In the rows, 128 means zero.
One turn moves each row of this set onto another row. After a few examples, where does it send each row asked below?
j631: [133 104  80 161 118 144 139 100 143 113 116 132 135 112 151 118 148 133
 113 130 125 116 139]
j602: [148 154  78 146  89 155 113 109 148 123 128  95 120 115 130 134 158 119
 113 145 149 124 160]
j550: [120 124 132 133 130 168 163 111 103 150 114 124  99  96 126 157 153 106
 110 165 138 112 141]
j318: [128 158 120 134 101 132 117 101 125 109 144 119 126 106 127 122 145  98
 105 145 143 109 185]
j815: [156 141 107 136 119 142 113 101 121 136  81 113 124 157 103 135 141  97
 108 137 137 136 127]
j443: [136 129 105 151 119 160 126 117 119 165 118 137  98 124 145 138 165  96
 121 178 132 143 129]
j813: [121 132 125 106 137 163 137  82  99 157 119 120 119 126 102 128 135 130
  97 145 118 127 131]
j895: [159 116  77 111 105 172 142 113 116 136 111 132 110 144 134 100 151 130
 110 129 147 143 154]
j266: [138 138 100 157 100 152 125 126 147  95 134 124 117 112 145 126 159 122
 120 116 163 119 150]
j46: [151 137 103 127 111 155 164 121 112 145 114 115 126 116  90 144 124  94
 118 149 142 132 123]
j755: [145 103 124 128 147 157 137  84 129  89 133 140 102 119 135 129 133 116
  98 112 133 112 148]
j705: [135 135 134 155 134 159 153 116  96 144 131 136 104 126 116 148 144  90
 107 133 128 164 140]
j218: [147 136  99 147 112 147 121  90 130 120 130 117 116 107 135 135 139  67
  98 133 138 139 187]
j885: [143 133 111 113 101 150 145 111 121 152 109 129  99 131 116 131 155 131
  99 140 129 152 194]
j936: [156 150  97 112 110 149 151 127 111 128 120 134 121 133 126 125 139 153
 126 130 134 160 164]
j361: [143 135 125 136 120 148 149 104 134 109 150 119 112 102 128 138 146 168
 111 139 133 107 143]
j892: [156 152 124 115 132 164 108 111 115 131 122 128  89 146 123 143 148 118
 126 163 145 131 110]
j419: [143  99 119 112 149 177 150  99 128 155 103 137  99 111 128 140 144 122
 109 142 138 128 121]
j390: [150 123 118 139 113 147 119  95 126 139  78 126 104 122 146 139 140 119
 121 158 155 107 109]
j568: [142 134 116 123 122 146 125 106 133  99 138 132 117  99 139 126 144  75
 110 143 153 106 182]
j769: [156 148 104 155 124 164 108 109 134  98 139 118 102 128 150 138 159 114
 114 113 151 149 156]
j441: [129 158 116 149  88 143 121 113 134 107 147 110 119 112 126 123 157 129
 107 129 154 112 164]
j389: [140 124 100 138 125 160 126 119 140  86 133 137 112 110 149 125 152  87
 118 119 160 115 160]
j692: [116 122 104 132 140 163 125 100 116 142 104 141 116 136 132 133 137 142
 121 125 119 148 107]
j74: [147 170 113 122 106 152 122 100 124 104 154 104 110 110 110 146 128 107
 111 133 143 131 170]
j403: [113 130 119 143 124 132 117  77 127 116 126 124 121 126 127 129 151 131
  90 138 105 113 176]
j827: [171 120 112 106 114 150 131 103 121 130 109 156  88 135 146 118 127 116
 116 130 147 157 165]
j472: [128 140 123 157 127 133 154 104  95 138  86 120 145 113 124 147 135 110
 113 139 127 132 142]
j268: [129 132  90  90 104 156 135 109 113 139 127 152  93 128 128 123 127 111
 121 155 125 147 174]
j292: [135 140 120 125 124 166 140  96  90 119 105 106 122 135 108 131 134 126
 108 130 147 106 107]
j509: [140 116 104 113 121 133 137  88 143 116 128 137 118  91 136 135 122 113
 118 168 125  93 158]
j842: [135 122 119 120 151 139 137  90 114 155  93 146 132 111 132 140 122 109
 119 151 114 145 140]
j909: [105 133 126 139 140 159 114  99  99 123 106 147  92 131 150 149 143 105
 122 148 126 129 125]
j943: [147 128 126 132 117 142 136  93 131 169  95 122 119 114 123 136 136 154
 112 148 133 134 120]
j39: [155 134  84 130 119 176 135 113 133 109 156 124 103  94 149 135 141  86
 124 146 156 129 153]

j769 -> j74
j550 -> j390
Where do these go?
j268 -> j895
j815 -> j705
j842 -> j692
j266 -> j318
j361 -> j509

One turn moves each row of this set onto another row. After a few examples, where does it send each row asked below?
j597: [109 117 152 135 139 130  97 133 131  99 127 112 142 125  99 148 122 138
 128 142 140 136 156 123 136 152 150 131 144 132 103 119 137 108 159]
j170: [111 118 153 131 142 121 140 118  98 159 123 157  86 114 142 125 155 130
 153 132 108 127 120 104 118 139 131 145 132 115 102 117 113 122 101]
j305: [124 135 132 120 137 125 128 127 106 103 136 119 145 153 119 166 103 120
 122 138 132 132 149 137 125 153 127 124 157 116 114 123 132 117 174]
j283: [105 128 120 129 104 130 149 106  88 141 144 134 115 106 118 123 118 113
 149 135 134 118  95 117 155 142  86 127 107 111 141 120 112 153 134]
j754: [100 126 146 167  98 121 120 110  86 120 136 160  88 113 118 117 136 125
 148 135 120 141 115 112 137 121 123 127 119 102 110 158 109 134 122]
j981: [103 116 151 158 109 140 121 110  91 118 136 164  99 117 119 104 129 137
 141 138 112 125 107  96 139 126 102 115 141  99 124 144 118 140 112]
j945: [ 96 111 125 133 109 103 132 108  94 142 140 133 109 119 123 122 114 129
 145 126 136 108 101 100 151 137  98 106  97 111 147 120 102 137 123]
j616: [108 126 136 126 126 122 154  99 108 147 150 115  93 139 157 148 128 122
 140 115 114  89 126 106 128 132 124 128 116 115 142 110 131 146 106]
j114: [126 128 125 119 140 135 114 125 116 101 131 100 146 130 111 153 107 132
 116 130 130 128 155 126 129 147 130 124 146 120 117 110 132 103 172]
j862: [115 125 162 144 134 124 140 115 110 145 131 143  90 129 158 139 162 124
 159 133 116 117 125  95 123 136 137 142 136 120 105 128 133 139  90]
j727: [ 99 115 146 128 124 151 149 107 117 147 145 135  84 126 134 105 123 137
 128 119  99  91 126 105 127 129 119 125 129 115 139 115 134 146 110]
j619: [134 139 129 120 147 136 127 122 117 102 137 108 135 135 123 153 101 113
 130 140 135 140 152 139 123 145 136 132 154 124 110 121 125 107 173]
j630: [125 137 138 140 117 139 148 123  98 150 127 145  75 115 145 111 150 124
 152 130 101 129 133 108 113 124 134 141 129 113  99 140 122 122 114]
j871: [ 96 113 126 141 112 138 135 110  96 133 142 143 106 133 126  95 137 124
 134 128 123  93 117 107 146 126  93 100 111 112 148 134 116 153 124]
j244: [103 124 147 122 139 124 126 136 119 117 119 110 142 160 121 157 135 110
 127 157 146 127 163 153 130 150 142 130 133 134 117 133 139 125 159]
j372: [110 123 140 157 109 118  95 135 114 113 135 180 113 112 105 122 135 136
 148 119 137 115 107 110 142 141 108 123 126 110 114 146 116 155 125]
j737: [127 131 132 123 143 126 122 125 106  94 130 113 145 144 128 153 108 127
 122 132 134 139 159 134 115 148 128 121 157 117 119 133 128 113 172]
j354: [103 114 157 133 131 129 110 133 131 105 136 110 138 131 108 138 115 129
 137 127 165 134 158 123 139 151 147 126 138 134  99 127 136  98 165]
j637: [ 99 109 153 150 114 107 114 117  89 140 122 158 101 110 124 123 140 132
 156 146 130 143  94 104 144 131 109 125 124 102 114 136  99 130 116]
j652: [118 126 128 123 113 134 159 115 122 156 154 124  79 119 140 108 117 132
 138 104 107  98 128 100 125 131 128 128 108 124 124 122 127 140 130]
j464: [130 118 133 120 131 132 113 142 129 106 113 101 160 129 114 133 129 127
 127 145 154 138 146 116 144 147 120 116 129 138 107 133 132 112 169]
j919: [111 130 148 156 111 123 107 119  90 129 140 166 111 119 112 127 133 137
 155 129 116 132  98 106 146 128  96 133 145 113 120 132 110 148 101]
j937: [105 127 156 133 130 141 151 118 106 154 130 153  96  99 125 121 152 117
 163 144 119 129 117 112 132 152 128 160 126 129 104 119 130 144 100]
j591: [110 123 152 137 137 125 108 129 140  97 142 110 136 130 105 145 104 122
 142 150 156 137 150 128 141 154 153 126 137 142 111 129 133 119 161]
j645: [114 118 157 161 112 112 112 117  99 126 139 152 104 126 141 135 147 131
 165 140 132 134  94  89 147 130 110 121 142 101 108 141 112 145 117]
j567: [107 113 159 131 134 122 105 140 142 105 132 103 136 137 118 143 111 141
 139 144 150 133 158 123 129 156 151 122 147 138 119 133 141 122 159]
j150: [126 121 138 118 128 134 125 141 126 114 125 100 146 134 124 128 118 123
 138 129 167 136 152 118 137 146 125 118 138 132 100 131 131  95 176]
j517: [108 127 139 150 110 128 122 123  91 138 140 158 106  96 109 117 138 125
 175 148 132 138  95 103 151 150 105 135 135 109 111 123 110 143 124]
j518: [116 136 149 145 121 135 125 132 109 128 104 168 100 109 127 132 150 124
 144 133 118 120 137 120 113 137 128 148 124 120 110 150 138 134  83]
j831: [112 121 148 142 124 152 138 125 104 146 120 151  88 121 139  94 157 130
 151 144 104 114 129  98 123 129 119 125 140 116 117 135 130 132  96]
j369: [101 121 147 128 138 133 123 125 112 106 119 107 140 140 118 143 132 111
 127 134 161 135 170 144 130 141 142 132 128 130 105 134 134  94 159]
j320: [139 125 135 119 132 126 123 147 128 106 120 101 151 137 133 134 115 131
 140 144 152 139 154 110 126 154 125 111 148 136 115 142 135 114 164]
j302: [120 123 115 121 103 129 124 136 126 144 132 135 111 124 128 118 118 131
 132 111 134  92 103 125 143 126  88 118 109 111 143 130 117 161 146]
j893: [109 121 160 131 127 121 112 143 139 112 133 113 136 142 108 156 106 134
 142 153 147 131 151 122 136 163 151 126 150 137 109 126 146 120 153]
j725: [108 117 132 112 136 118 162 106 106 161 139 132  96 121 142 126 122 127
 135 111 114  97 122 100 124 142 118 130 105 124 133 104 118 132 108]
j151: [103 118 147 128 145 123 117 129 117 104 120 108 143 151 126 147 136 119
 124 146 148 132 169 152 121 144 143 127 135 133 123 140 133 125 164]
j753: [121 141 120 118 117 143 137 128 118 152 123 129  86 116 137 137 117 130
 134 116 102  91 136 132 109 130 122 141 126 108 142 114 138 132 107]
j858: [112 132 142 132 146 131 121 125 118 103 121 109 138 142 120 148 131 101
 134 158 151 140 163 153 130 142 146 134 131 137 112 137 128 115 158]
j448: [140 131 129 118 138 131 128 141 136 108 131 102 148 136 125 132 112 114
 144 147 159 136 146 118 138 152 128 116 136 145 108 132 128 116 172]
j413: [ 98 134 125 122 128 137 160 103  97 155 150 132  95 109 123 130 128 114
 150 125 114  98 127 123 131 152 121 145 111 122 139  97 128 146 113]
j198: [110 120 127 142 104 109 130 106  96 132 148 122 111 138 146 138 127 122
 147 127 136 106  97 102 153 125  92 105 114 101 145 129 111 154 131]
j459: [121 135 149 134 125 137 135 129 104 156 120 150 102 122 135 120 156 128
 157 135 108 122 123 106 128 130 111 148 137 134 114 128 127 140  77]
j690: [104 125 125 133 108 122 127 117  97 145 141 137 120 135 122 119 134 123
 142 122 128 103 103 120 156 123  81 119 109 125 149 127 110 163 115]
j279: [118 129 135 121 134 138 126 124 108 106 129 103 136 134 122 147 107 120
 126 123 149 137 160 135 125 142 132 127 147 116 107 121 130  86 173]
j511: [138 130 133 118 126 123 129 151 124 111 121 113 155 147 124 144 116 120
 142 153 154 136 145 112 136 161 120 112 146 137 106 139 137 116 163]
j167: [ 96 118 125 148  95 115 132 113 106 132 154 135  97 124 118 104 126 124
 143 117 135 104 117 107 150 128 113 106  88 120 136 144 112 151 138]
j365: [116 122 139 119 147 137 122 129 119 108 107 103 149 136 119 146 142 116
 115 145 139 132 167 141 129 142 137 134 126 137 110 128 137 109 156]
j980: [107 132 137 122 122 135 140 114 113 159 149 129  96 127 129 130 119 135
 141 112 102  94 121 115 132 131 112 142 128 129 144 101 129 150  94]

j831 -> j727
j517 -> j937
Where do these go?
j645 -> j862
j170 -> j725
j320 -> j567
j459 -> j980
j167 -> j754
j511 -> j893
j591 -> j858
j372 -> j518
j279 -> j150
j114 -> j464

